The same turns and mirrors carry the whole set onto itself and the rows of a family onto each other. Which other rows belong to the same family as each row named below? List them in the order they appear above.
These 16 rows form 4 families of 4 rows each.
J_795: [-18 -20  30 -22   4 -11  19  46 -51  40  42 -23  35   5  -5]
J_964: [  2  25 -38  38   7  18 -18 -48  41 -13 -26  20  -5  16 -39]
J_959: [ 32  -1  37  14 -11  29  19  28  11 -12 -42  57  30  16   6]
J_539: [ 31   2  43  14 -12  15  30  31  13 -18 -41  61  21  15   5]
J_681: [ 40  -2  49   4 -17  25  13  46  21 -10 -29  52  21  14  -7]
J_367: [  2  23 -44  41   1  17  -7 -45  45 -23 -25  22  -7  17 -32]
J_167: [ 38   2  38  17   0  23  18  37  24 -20 -35  57  28  12   2]
J_895: [-61 -17 -46  -2 -13 -42   7   1  19  -6  27 -49 -34 -19 -20]
J_248: [-64  -8 -43 -19 -19 -51 -10  15   5 -11  33 -36 -32 -11 -24]
J_911: [-21 -20  34 -27   3 -15   8  56 -49  30  39 -24  35   7  -1]
J_970: [-61  -8 -40  -8 -21 -44  -8  10   5  -6  43 -53 -29  -7 -16]
J_660: [-17 -24  31 -31   6   4   6  54 -51  19  43 -12  45   7 -12]
J_678: [  5  18 -36  33   8  19  -6 -52  37 -26 -40  15  -9  15 -34]
J_447: [-57  -5 -47 -16 -13 -50  -6  10   0  -8  33 -51 -29  -8 -25]
J_542: [-17 -28  19 -28  -7 -11  12  59 -56  29  41 -26  39   7 -12]
J_796: [  4  12 -41  52   1   5  -6 -56  30 -28 -22   6 -11  11 -40]

Which other rows belong to the same family as J_796? J_681, J_895, J_660
Which other rows belong to the same family as J_167? J_970, J_678, J_542
Which other rows belong to the same family as J_964? J_795, J_539, J_248

